Which row each row swaps with, under one turn or mirror:
gofib: [ 18  -2   2  -3   0  -3   5   8  -7 -28  -4  -2  19   0  -7  18   2   6
   2  -8  30   2]
vofu: [-18   4  -1 -13  -2   6 -11  19   0  29   1  -9  12  -5  -3  21 -16   4
   4  -6   9  -9]
zod: [ 12  -7   5  19   9  -1   2  -6 -11  16  11  20   8   9  -3  -1   7   2
   9 -34   4 -16]
sobap: [ 13 -19   1   1   8  13 -12   8  -2  21  -1  -5  20   0  -6  18   7   3
   5  -5 -31 -11]
regot: [-11  -5  -6 -11   5  -9 -18  25  12 -19 -11  -8 -19  -6 -11   8  19   3
  10  15   4  10]
Bevi: [-17  -6  -2  -4  -3   9  -7  19   4  -7   0 -15  42   1  11  -7   2   1
   1 -10   0   2]
Tudap: [ -4  -5  11  -4  20   0 -16   1   9   2  15 -15 -10  -9 -14  -4  16 -14
   5  12  15  13]
rozi: [ 11  -5  21  -2 -12  -3   3 -11  -4  12  -9   2   1  -1 -12   5  -1  30
  -1 -33 -11  -3]
dulu: [ -2  -4  -5 -13  -3   1 -17  -5   1  34  -9   5   4  -7  -9   0   1  29
  18 -24  -6  -3]
Pela: [-10 -13  10 -18  10  14 -14  -2  26  13   5   2   2 -11 -20  -7  21  -7
 -16  -5   7   3]
Feluk: [  5  17   2  24  -3   5  -1 -19  10   9  15   6   8  -4 -10   3   3   7
  21 -19  -8   3]
nari: [  6 -12  -6  -7   7 -34  -2  26 -10  11  -6   4  -5  -6  -2  -4   4 -30
   0  -5  -3   2]
kezib: [ -2 -14  -1  -3  10  12  -3  22   2   3  -3   0 -43   3  17   9 -15   7
  10  -8  -1 -10]
kadam: [  8 -13   5 -10   4 -20  -9   9   8  11  -5 -15  -9  -7  -1 -39 -14   5
  -1  -8   8  -9]
bipu: [ -9 -11   9  -2  12   0  -8  -4   2 -12   8   7 -20   4  -6 -14 -28  -9
   9 -16 -27   4]
vomi: [-14  -3   7   1   8 -15 -11   0  16   0   2  36  20   3  10 -20 -13   4
   7   7  -4  -2]
leze: [-14 -19   3  -3   6  -7  -9  14   2 -21  -2  19 -21  -3  -2 -19   9  -2
   6  -9 -35  -4]
rika: [ 12   2   4  -4 -14   7   6  -9 -14   7  -9  20  13   5  12  -1  -9  16
  -8 -28  -2   8]
fir: [ -8   3 -15   3  -7 -11 -14  39   9  -8  -6   2 -16  -2  -5  18  -4 -11
  -6   4  -9   4]
zako: [ -6  -8  -3  -1   6 -11  23  -7   8 -11 -16 -13 -20  -8  10   7 -10   0
  11 -11  26 -13]
gak: [ -7 -10  -4   0   8   5   7  14   4 -26  17  18   2   0 -15 -27  13  -3
   1  -8 -29 -10]
votom: [-11   3  -7   4  -6   4  -4 -21  -4   2  11  11  20 -18 -10   2   7   7
  15 -25  -1 -25]
lado: [-12  -7  -2   6   2  11   7   3  -1 -11  -1 -19  35  -2  -9  -1 -17   2
  11 -17  11   2]
sira: [  2  -9 -14   0  11   6 -11  -9   1  14 -19   4  -1  -9   9  35  -9   0
  -6  -6  14  -8]
Kinuv: [  0   6  -5 -10   3  -1  -4  -2  16 -10   4 -10 -17  -5   3   0  13   0
  -4  30  15  16]
tikod: [  7 -21  14   3   5   6  -1  -3 -27 -14  -2  27  -1   0  11   0   2  -7
 -19 -17  -4  -1]
Ginob: [  2  -5   0  -9 -10  -8   0  38  -8  -6   3   5 -16  -6   5   1  16   4
 -15  10  -6  16]
nol: [ -6 -19   6  -4   6  -9   5 -16  13   7   5   9  -4  -4 -13  -9  15 -12
 -17   3  20 -24]
Vos: [-20  -1  -9   1   7   6  14  13  13   0 -14   1  20  -3  -2 -36  14  -8
   1  -9   4  -4]
dav: [ -2  -8  10   4  -6 -17 -16  12   1   1  10 -30  29  -6 -10  -5   3   5
   5 -11 -12  -1]
pumo: [-10 -21  -4 -19 -15  27 -11  -5   0  -7  -1  20  10 -19   3   0   8   1
  -6  -6  -8 -28]
nozom: [-12 -10  -5   0   4   4 -12  -6   4 -20   5  -6 -29  -8   5  33   4   2
   4   0   7   1]
Zug: [  5 -16  -1 -10  25  -9   2 -17   6  12  -3  22   2  -7   0  -9  17 -16
 -10 -17   5 -19]
labe: [ -1  -7  30 -16   2   5 -14   4  -5 -28  -2  -7 -13   2  -7  -6  14  24
 -12 -11   1  -8]
tef: [ -2  -1 -21  -6   0 -11   0  24  21  21  -6   1 -27   1   0   6  -9   6
  -2  16  -1   9]
Puz: [ -4   5  18  -1  -1 -11  16   2  16  14  21  -9   0   3   4   9  25  -3
   7  -6  19  -7]
Sig: [  3   1   3   5 -14   7 -13  -1   8 -14  -5  11   5 -22  -2  17 -18  19
  10  -8 -11  27]
totur: [ 10  -9   2   0   8  -9 -11  17   4   6  -2  28  31  -2  -7  -3  -2  14
   1   0 -27  -7]
muled: [ -5  -9   2  -3  -4   2  27   2   8 -26 -11  12 -14   2 -26  11  24   7
   9 -15  10  -2]
Vegap: [-14  10 -20   9  -7  10  -6  27   2 -10   9   7  -2  -7 -11   4  -3  14
   8   7 -10  17]
Lem: [  9   5  12  -8  -7   9 -10  12 -15  15 -11  17  12  -8   4   5   3  11
 -14 -28 -11  20]
Vego: [  9 -10  -6  -4  -5 -12  -2   3   1   6  -7   5 -39   0  -8  12 -18   1
   3  -2  20  -8]
Nimi: [ 11  -2  -8   3   6   5   3   6   6 -11  -5  -5  29  -3 -11 -11  22  -3
   8  -6 -31  -1]
bug: [-10 -18 -16  -1   2  -6   3 -10  -3   1 -14   7 -20  -4 -12  26   4   7
  11   3  24   4]
sut: [ 11  -8 -16 -19  10   1  -2  14  -2   0 -19   8 -21   0  11   0 -21  20
  -1   5   7  11]
mil: [ 10   3   6   2  -8  -4 -26   4  12 -21  12  -5  23  -2 -15  13 -14   8
   5  -2 -14  -6]
bek: [-15  10 -14 -10   0   9 -17  17   5 -21  11 -12  -9  -6   7  10   3   4
  -3  -2  29  -3]
roru: [-12  -4   6  -4  -1 -17 -18  -2   6  10   8  18   8  -2   0 -33  27   0
   9  -7 -12   0]
Bekil: [  9 -22  25   5  22   6  -2   3  -6 -11   1   6  -5   5   8  -7   9  -4
 -21 -12  17 -15]
Tovog: [ 21 -19   6  -8  -7  -5  16  14   1  -8  -3  -6 -14  -7  16   4   0   5
  13 -10 -35   2]
Lis: [ 12  -7  11  -6  15  19   0  10   5  -1 -10   4 -40  -3 -12  -2 -15  -2
   7 -15 -18  -4]
Bofuf: [  2  10 -15 -11  -4  -5   4  32 -20   4 -18   1  -3  -7   5  -7   0   8
  19 -24   1   5]
pobun: [ -7  -4  -2  -2   5   6  12   5  -5  -8  -7  -7 -10  -6  -1 -48  10  -2
  -3  -4 -12   4]
munot: [  8 -29  13  -4  -1   7   3  -8   7 -14  -1  13   6   8 -12  -3  -2  -2
  -4 -11 -12 -36]

Swapped with bipu: Pela
Swapped with vomi: pumo
Swapped with fir: bug
Swapped with labe: kadam

